In the rows, 128 means zero.
Each row of R is roughly a mix of the hidden directions of one of a few groups.
R, 83 rows:
[[ 85 136 113 125 132 107 119 150  83 153 174]
 [102 142  93 137  67 138 130 117 126  89 147]
 [122 111  91 151  99  95 128 162 156 103 163]
 [143  99 124  76  92 143 151 135 127  90 152]
 [ 96 157 139 155  70 126 143 133 106  94 133]
 [122 123  92 108  90 142 128 143 118  79 170]
 [147 150 117 134  78  78 133 141  98  98 126]
 [143 136 140 157 175 159 126 117 133 186 131]
 [102 128 112 123  76  87 115 125 132  83 106]
 [142 145 152 160 167 168 137 135 113 172 151]
 [116 173 160 163 157 146 147 143  94 146 146]
 [ 86 141 156 127  73 128 140 135 118  89 107]
 [119 140  90 175 100  82 125 135 126 132 162]
 [156 129  92 151  95  80 163 142 106 122 122]
 [100 150 114 134 133  96 126 137  76 155 172]
 [130 101 120  89  89 117 142 151 122  72 141]
 [120 104 123 107  83 128 167 143 126  74 133]
 [141 125 158 158 177 161 112 123 153 167 122]
 [185 137 157 119 145 139 155 104 147 113  92]
 [ 74 107  92 141 101 121  98 154 130 129 156]
 [155 166 142 173 110  88 110 132 117 100 108]
 [114  94  83 135 119 112 112 167 156 114 166]
 [101 126 104  95  99  96 150 114 137  78 107]
 [191 146 154 138 147 128 157 106 150 132 102]
 [134 166 160 145 158 159 131 110 114 179 140]
 [136 141 147 173 182 139 119 148 116 169 131]
 [133 163 151 142 163 116  84 117 120 177 120]
 [138 156  91 162 113  85 121  91  99 128 142]
 [146 146 152 146 166 167 130 119 121 182 145]
 [200 117 118 144 107  99 149 145 115 142 127]
 [133 143 121 162 192 130 104 133 128 171 127]
 [174 153 158 152 118 105 175 137 154 116 123]
 [ 82 115 167  91 113 159 134 161 125 110 116]
 [144 169 153 131 103  82  85 138 114 108 137]
 [136 102 161  81 154 172 135 143 147 118 104]
 [142 108 139 118 113 163 121 110 168  94  78]
 [112 127 117 182 167 131 147 132 139 180 124]
 [105 146 108 107  80  91 132 132 102  84 132]
 [107 122 175  81 121 160 142 142 121  98 102]
 [125 110 148  91 162 168  95 106 163 110 125]
 [146 113 138 116 107 150 130 107 162  79  81]
 [149 136 104 114  84  70 134 146 103 120 146]
 [ 49 139 120 133 157 141 118 112 144 125 126]
 [141 119 153 137 181 122 142 115 144 175  92]
 [131 119 143 106  69 157 161 131 116  98 155]
 [179  98  93 132 118 105 167 142 122 155 134]
 [128 126 137  76  74 128 142 126 117  87 146]
 [161 155 162 116 113 104  77 126 129  90 127]
 [124 153 147 170 168 114 103 121 128 174 102]
 [105 120 112 111  95  78 125 125 137  83  95]
 [157 106 156 114 162 178 110 110 159 118 113]
 [135 119 149 148 185 156 106 116 164 160 123]
 [ 88 101  80 141 125 132  83 138 132 149 152]
 [201 109 121 108 100 105 139 141 119 126 135]
 [148 107 111  67 117 120 104 146 123  95 159]
 [166 151 174 115 129 137 162 106 130 107  90]
 [101  94 136  73 130 158 120 155 131  93 125]
 [137 132 128 175 177 131  98 136 132 175 121]
 [ 88  90  82 113 121 133  90 146 129 114 151]
 [141 117 140  72  99 139 148 144 111  91 161]
 [156 167 163 137 105  96  85 134 117 100 126]
 [ 78 121 131 107 172 151  99 112 160 142 141]
 [101  95 116 107 170 171 131 105 163 122 119]
 [138 165 109 170 123  92 126  94  98 157 140]
 [110 143 116 137 145  99 130 153  92 166 180]
 [132 123 127  61 100 136 159 116 125  93 145]
 [124 105 144 120 179 177 114 111 163 147 125]
 [141 153 144 153 174 142  97 127 119 181 138]
 [103 109 138  95 167 171 104 104 163 117 126]
 [105 167 134 132  87  99 115 128 103  78 119]
 [145 114 148 112 117 162 129 108 162  93  76]
 [146 138  76 165 121  83 118 110 121 131 157]
 [156 132 141 133 174 168 122 144 114 165 166]
 [139 136 136 174 174 147 113 127 131 182 125]
 [116 136 171  89 145 157  76 119 145 122 142]
 [ 83 145 115 132 120 102 120 140  76 147 167]
 [148 117 110  87  88 114 135 123 118  70 121]
 [130 142 175 106 127 163 136  98 118 121  77]
 [161  90 147  63 112 112 111 128 138 123 123]
 [149 107 106  59 114 123 105 125 134 104 150]
 [181 105 131 113 115 130 148 152 114 178 152]
 [123 145 134 174 151 158 146  98 139 178 114]
 [117 126  85 138 121  74 145 146 120 167 153]]
Here is one row of each group, with its name. Which group are the others in?
[120 163 128 141  76  91 136 146  86 113 132]	F
[119 139 136  89  74 148 163  93 128 110 135]	P
[ 92 142 109 140 131 102 117 141  85 162 172]	Q

[120 158 117 176 111  80 140 149 103 156 135]	F
[158 147 117 182 103  92 153 141 104 124 108]	F
[190 101 136 120 130 139 142 145 126 176 144]	F
[186 143 162 119 145 132 163 110 144 114 100]	Q
[162  95 118 103 179 126 104 125 151 162 122]	P
[155 139 101 190 118 102 124 117 160 152 136]	Q
[159  99 128 109 137 162 119 111 171 102  88]	Q
[149 117 107  67 102 153 116 107 135 120 164]	P
[119 122 124 100  86 120 146 153 110  69 148]	P
